In the data rows, the value 128 means zero.
Here are some points, each followed by its number:
[083, 101, 131, 117, 117, 110, 091, 125, 145, 141] 0
[132, 138, 156, 156, 150, 146, 154, 139, 121, 091] 1
[096, 093, 145, 128, 137, 115, 082, 109, 150, 150] 2
[126, 124, 125, 150, 127, 138, 136, 135, 134, 117] 3
[132, 121, 123, 127, 150, 144, 128, 119, 157, 120] 4
[143, 243, 068, 112, 140, 152, 206, 091, 061, 092] 5
[136, 122, 096, 107, 116, 110, 111, 120, 127, 128] 6
[143, 111, 130, 136, 117, 132, 139, 136, 127, 128] 7
[092, 104, 127, 125, 120, 114, 094, 126, 149, 138] 8
[124, 123, 109, 139, 102, 126, 110, 137, 115, 138] 9
[149, 137, 185, 156, 139, 121, 154, 164, 087, 134] 10
[120, 101, 147, 125, 115, 105, 122, 136, 133, 140] 11
[085, 090, 149, 121, 121, 099, 077, 127, 139, 149] 12
[096, 100, 117, 128, 106, 113, 093, 128, 141, 145] 13
[150, 152, 098, 107, 090, 119, 178, 139, 127, 123] 14
[145, 123, 122, 120, 111, 124, 128, 146, 136, 125] 15
[091, 100, 140, 140, 109, 118, 100, 132, 140, 139] 16
[144, 195, 113, 119, 109, 130, 178, 127, 101, 121] 17
[157, 176, 090, 095, 118, 137, 142, 116, 121, 121] 18
[138, 120, 114, 128, 123, 120, 127, 129, 128, 147] 19
[075, 088, 132, 130, 092, 096, 078, 139, 124, 151] 20
[099, 106, 110, 122, 125, 118, 109, 119, 157, 127] 21
Which two points above are nearest to each new point by angle, seen from the average point of the numbered points? Their numbers follow each, nearest first.
[130, 179, 124, 136, 102, 123, 181, 139, 113, 130] 17 14
[121, 105, 141, 138, 135, 129, 133, 128, 155, 130] 4 3
[120, 098, 155, 105, 171, 133, 070, 088, 157, 160] 2 12
[175, 169, 137, 138, 174, 159, 176, 135, 130, 087] 1 3
[123, 110, 135, 131, 139, 136, 123, 114, 158, 132] 4 2
[121, 135, 160, 158, 085, 112, 151, 183, 078, 128] 10 7
[137, 146, 141, 159, 124, 132, 158, 151, 092, 134] 10 1
[135, 137, 109, 123, 090, 121, 159, 149, 136, 144] 14 15
[106, 101, 134, 134, 129, 130, 100, 116, 141, 145] 2 8
[163, 153, 156, 140, 193, 157, 164, 120, 129, 092] 1 4
[130, 126, 121, 118, 127, 130, 107, 118, 116, 132] 6 18
[143, 122, 124, 111, 159, 137, 126, 103, 166, 126] 4 21
